[[135 119 135 133 120 105 121 135 138 128 123 129 134 121 129]
 [136 111 121 128 142 130 147 129 118 124 147 132 140 120 115]
 [134 126 129 128 126 128 120 127 127 124 116 131 117 123 131]
 [120 140 136 131 124 130 125 128 139 140 127 135 121 125 140]
 [121 124 142 116 117 119 131 125 137 143 141 128 137 115 132]
 [129 130 135 124 120 126 113 128 132 127 112 128 119 131 138]] out 129

[[122 137 117 136 123 144 126 141 124]
 [107 150 113 144 133 128 133 142 143]
 [140 145 110 119 115 122 121 133 111]
 [116 117 107 133 132 122 109 116 115]
 [107 128 109 137 149 129 139 134 113]
 [133 133 131 124 121 150 110 145 126]] out 133

[[139 141 132 115 132 127 138 128 131 130 123]
 [127 141 122 124 135 128 121 122 127 127 135]
 [129 141 131 119 135 123 137 126 134 126 125]
 [125 141 137 143 106 139 129 129 116 128 110]
 [131 141 132 121 127 131 134 129 129 127 121]
 [119 141 137 143 107 119 108 122 134 128 131]
 [124 141 121 132 130 137 119 125 123 125 132]
 [127 141 121 132 124 133 107 127 125 129 135]
 [141 141 123 109 131 135 133 123 117 130 124]] out 141

[[131 138 118 125 131 132 147 140 138 123 116 130 137 126 128 135]
 [134 130 124 124 131 134 150 141 133 120 123 126 139 126 129 130]
 [120 143 110 129 130 139 136 142 135 121 122 130 130 133 132 143]
 [133 134 119 124 131 133 148 140 135 120 120 128 139 125 130 133]
 [127 135 128 132 119 144 126 123 132 115 127 131 132 120 136 120]
 [125 142 114 125 126 139 142 142 136 120 121 135 130 133 138 148]] out 125

[[139 128 134 127 130 148 123 111 129 117 126 124]
 [121 133 143 133 127 111 130 140 118 130 122 117]
 [123 132 127 136 134 119 125 134 126 138 141 138]
 [126 119 134 129 140 152 127 118 152 119 130 119]
 [132 126 142 126 115 134 125 115 109 125 121 125]
 [138 137 128 120 112 123 124 131 121 127 143 138]
 [125 136 117 130 121 137 124 121 114 125 130 146]] out 125
---
[[137 145 151 143 119 119 113]
 [131 111 123 127 134 111 137]
 [131 140 118 123 150 142 126]] Out: 140

[[105 109 128 140 126 128]
 [131 140 140 132 120 121]
 [143 112 145 138 123 128]] Out: 112

[[133 125 140 150 131 126]
 [138 125 113 118 128 121]
 [146 122 151 130 121 124]] Out: 122

[[125 128 132 120 118 120]
 [117 125 118 134 132 127]
 [120 133 129 128 126 150]] Out: 133

[[141 133 114 141]
 [143 138 118 144]
 [133 130 102 118]] Out: 130

[[137 134 122 130 122]
 [113 144 109 131 133]
 [133 125 102 122 100]] Out: 125

[[141 128 131 156]
 [129 151 147 129]
 [130 128 145 153]] Out: 128
---
((135, 127, 122, 111, 110, 120, 105), (119, 123, 127, 111, 101, 120, 119), (118, 127, 138, 98, 123, 127, 115)): 120
(104, 121, 103, 135): 103
(99, 101, 111, 111): 111
((138, 112, 114, 148), (120, 139, 141, 139), (110, 145, 142, 106)): 114
(125, 98, 102, 129, 102): 129
((142, 145, 151, 130, 143), (114, 121, 120, 149, 131), (141, 111, 125, 134, 117)): 130
(127, 151, 147, 109): 147
(105, 128, 141, 145): 141
((118, 120, 107, 100, 116, 106, 118), (119, 119, 109, 101, 116, 109, 119), (150, 135, 153, 144, 147, 151, 126)): 106
---
[[133 121 139 132 119 127 132 130 141 129 128 137]
 [132 130 148 135 127 131 126 120 149 123 130 141]
 [131 127 141 137 128 126 131 125 144 121 124 137]
 [138 125 135 138 140 124 125 139 144 121 114 152]
 [120 136 135 126 124 138 122 112 131 132 142 117]
 [113 134 128 116 106 143 124 107 121 141 149 105]
 [120 135 133 126 117 141 123 111 129 137 147 114]
 [120 135 121 129 133 127 128 109 121 126 134 118]
 [129 129 117 117  98 130 135 121 124 130 119 139]
 [126 118 149 133 134 117 134 134 145 121 119 126]
 [132 121 108 128 130 124 131 154 114 130 112 131]
 [135 132 111 129 130 124 136 143 112 122 117 128]] | 137

[[128 128 133 131 121 129 114 116 151 134 128 148]
 [130 138 134 136 125 151 116 126 128 128 134 128]
 [130 135 153 128 151 143 140 128 128 137 117 128]
 [122 121 115 113 146 128 104 133 129 128 134 128]
 [128 118 114 128 118 128 135 131 130 109 131 152]
 [128 116 101 113 138 117 121 134 122 128 149 123]
 [101 138 146 128 128 119 125 108 127 120 131 127]
 [116 118 114 113 131 127 128 127 131 101 124 120]
 [136 143 128 153 110 120 150 128 122 131 124 128]
 [126 129 156 123 128 149 128 118 144 136 116 128]
 [134 120 128 119 128 119 139 135 110 143 143 116]] | 148

[[143 135 120 135 104 130 127 117]
 [118 117 125 124 133 136 117 138]
 [125 127 125 133 128 126 126 134]
 [133 131 140 126 139 121 129 126]
 [134 131 131 116 123 124 117 123]
 [130 124 134 122 127 139 123 135]
 [125 121 130 123 142 127 116 132]
 [119 118 123 130 141 130 117 139]] | 117

[[123 116 124 119 131 137 128 118 129 134 123 123 132 130]
 [122 115 113 122 136 133 132 118 121 141 126 123 137 136]
 [131 119 122 115 118 136 129 123 133 123 119 132 117 125]
 [132 121 122 120 123 125 128 123 126 126 122 132 124 130]
 [130 109 116 111 123 134 129 113 129 129 116 131 124 128]
 [133 127 135 128 128 125 122 122 136 124 126 129 128 127]
 [119 142 153 140 129 131 125 138 126 123 135 123 128 124]
 [130 138 123 135 128 132 130 137 137 129 135 126 126 123]
 [122 123 126 122 126 134 131 128 123 128 125 127 126 128]
 [124 134 134 133 128 125 131 136 121 126 131 129 128 128]] | 130

[[137 131 127 138 130 132]
 [125 133 127 124 132 131]
 [125 125 128 138 124 128]
 [135 122 122 135 134 119]
 [124 124 135 120 130 130]
 [124 135 128 129 127 122]
 [123 126 126 133 125 139]
 [120 123 130 147 128 120]
 [142 129 124 152 129 127]] | 132
---
[[111, 141, 135, 132],
 [153, 114, 130, 137]] 130

[118, 105, 111, 132, 121] 118

[148, 149, 140, 104, 152, 130, 139] 139

[[132, 123, 134, 119, 147, 110, 123],
 [128, 120, 138, 113, 151, 109, 122]] 113

[144, 136, 123, 105, 127, 148] 127

[[145, 132, 137, 135, 150, 141, 122],
 [139, 136, 133, 130, 141, 132, 118],
 [142, 133, 133, 132, 143, 138, 124]] 124

[136, 145, 129, 109, 102, 126, 132] 126

[101, 115, 141, 147, 117, 134] 117

[138, 117, 137, 125, 119, 101] 119
---
[[152 121 137 114]
 [142 127 129 124]
 [153 122 137 112]] ==> 121

[[131 123 111 129 137 123]
 [130 123 104 137 133 109]
 [118 138 116 125 147 118]] ==> 129

[[126 127 133 127 135 139 135]
 [141 126 127 152 128 128 128]
 [140 126 127 143 127 127 127]] ==> 135

[[126 142 126 115 128 116 112]
 [143 128 123 103 122 133 114]
 [122 135 137 134 138 141 131]] ==> 128

[[142 129 118 137 115 131 129]
 [141 133 119 141 128 139 120]
 [121 123 150 127 124 122 123]] ==> 115

[[149 111 138 135 109 100 111]
 [122 148 102 133 115 104 144]
 [145 150 138 115 108 125 123]] ==> 109

[[129  99 143 129]
 [154 113 136 116]
 [156 138 134 141]] ==> 99
---
[144 107 112 134] gives 112

[[139 126 103 105 108]
 [124 119 139 147 156]] gives 139

[[151 134 135 144 152 120 151]
 [120 126 112 111 105 106 118]] gives 112

[[134 143  99 135 139 104]
 [139 122 121 122 140 131]] gives 121

[111 108 129 155 152 125 146] gives 129

[112 102 127 121 126 144] gives 127

[150 100 127 130 140 112] gives 127
---
Q:
[[114 134 108 143 147 146 136]
 [127 151  99 148 131 157 113]]
A: 147

Q:
[[141 135 131 127 138 146 129]
 [132 124 115 125 124 146 132]
 [116 127 113 144 122 125 106]]
A: 124

Q:
[[154 127 142 115]
 [103 133 140 130]
 [124 141 102 148]]
A: 133

Q:
[[128 130 132 128 136 125]
 [126 130 130 130 152 117]
 [128 129 128 130 133 124]]
A: 130

Q:
[[141 114 128 127 133 124]
 [142 140 126 119 124 151]
 [140 124 128 128 130 127]]
A: 119

Q:
[[104 121 133 116]
 [129 111 115 120]
 [128 128 123 122]]
A: 111

Q:
[[121 133 149 134]
 [126 150 114 147]
 [126 128 138 149]]
A: 150

Q:
[[103 134 138 128 122]
 [103 129 140 130 129]]
A: 138

Q:
[[121 108  98 118 154 112 124]
 [145 126  98 120 128 126 107]
 [112 145 130 138 155 104 102]]
A: 128
